[[ -7 -34 -15  -2   1 -18  -9 -19 -54  15  -8  34]
 [-19  11  -6   0  19  24  10  -9  -2   4  -9  -6]
 [ -4 -18  -4   1  -8  17  -5 -16  -3 -31  -7  14]]
->
[[-19  11  -6   0  19  24  10  -9  -2   4  -9  -6]
 [ -4 -18  -4   1  -8  17  -5 -16  -3 -31  -7  14]
 [ -7 -34 -15  -2   1 -18  -9 -19 -54  15  -8  34]]

[[  4   2 -10   9 -58   3  -3  -6]
 [ 22  27 -34  -3  48   3  10  17]
 [-25  18  12  -3 -10 -12  21  -9]
 [  7 -12 -27  -2 -27 -12  -1 -15]
 [-22 -34  54  -5 -19  12  -4  31]]
->
[[ 22  27 -34  -3  48   3  10  17]
 [-25  18  12  -3 -10 -12  21  -9]
 [  4   2 -10   9 -58   3  -3  -6]
 [  7 -12 -27  -2 -27 -12  -1 -15]
 [-22 -34  54  -5 -19  12  -4  31]]

[[ 1 -1  0 -1  0  0  0]
 [ 3 52 53 59 59  0 25]
 [-1 -2 -2 -2 -2  0 -2]
 [-2  2  1  2  2  0 -1]]
->
[[ 3 52 53 59 59  0 25]
 [-2  2  1  2  2  0 -1]
 [ 1 -1  0 -1  0  0  0]
 [-1 -2 -2 -2 -2  0 -2]]

[[ 21  13 -46 -43 -24  23 -41 -24]
 [ 28  21 -52 -46 -22  32 -47 -26]
 [ 38  28 -63 -57 -27  42 -56 -30]]
->
[[ 38  28 -63 -57 -27  42 -56 -30]
 [ 28  21 -52 -46 -22  32 -47 -26]
 [ 21  13 -46 -43 -24  23 -41 -24]]

[[ 16  -9 -23  68  75  60  -8  43 -38]
 [-29  16 -19  44  -9   3 -53  64 -49]
 [-45  -7 -27  60  10 -21   2  43 -38]
 [-26 -38 -59  47   1 -12   2  13 -46]
 [ -7 -22 -40  53 -23  12 -35  15 -62]]
->
[[-29  16 -19  44  -9   3 -53  64 -49]
 [-45  -7 -27  60  10 -21   2  43 -38]
 [ 16  -9 -23  68  75  60  -8  43 -38]
 [ -7 -22 -40  53 -23  12 -35  15 -62]
 [-26 -38 -59  47   1 -12   2  13 -46]]

[[ -7 -10  -3  -9 -18 -12   9]
 [ 15  11  22  16  -8  10   4]
 [  2  38  34 -22  32 -17 -57]
 [-31  -2 -24 -26  36 -16 -29]
 [ -9  10   0 -12  28  -7 -27]
 [-12   9   5 -12   6 -17 -19]
 [-21   3 -18 -28  38 -14 -34]
 [-10  14   2 -15  25 -14 -34]
 [ 17 -12  11  31 -43  15  48]
 [-18   6  -9 -11  19 -15 -22]]
->
[[  2  38  34 -22  32 -17 -57]
 [-10  14   2 -15  25 -14 -34]
 [ 15  11  22  16  -8  10   4]
 [ -9  10   0 -12  28  -7 -27]
 [-12   9   5 -12   6 -17 -19]
 [-18   6  -9 -11  19 -15 -22]
 [-21   3 -18 -28  38 -14 -34]
 [-31  -2 -24 -26  36 -16 -29]
 [ -7 -10  -3  -9 -18 -12   9]
 [ 17 -12  11  31 -43  15  48]]

[[ 23  57 -31 -26  54  48   6  58 -34  56  39  58 -22  -7 -24 -24]
 [-49   0 -41 -44  13  24  50  -7  45 -19  34 -10 -46 -50  49  49]
 [ -2  47 -43 -40  50  50  26  45 -10  38  47  44 -38 -27   0   0]
 [-23  12 -30 -31  19  24  29   9  17   1  27   7 -31 -30  22  22]]
->
[[ 23  57 -31 -26  54  48   6  58 -34  56  39  58 -22  -7 -24 -24]
 [ -2  47 -43 -40  50  50  26  45 -10  38  47  44 -38 -27   0   0]
 [-23  12 -30 -31  19  24  29   9  17   1  27   7 -31 -30  22  22]
 [-49   0 -41 -44  13  24  50  -7  45 -19  34 -10 -46 -50  49  49]]
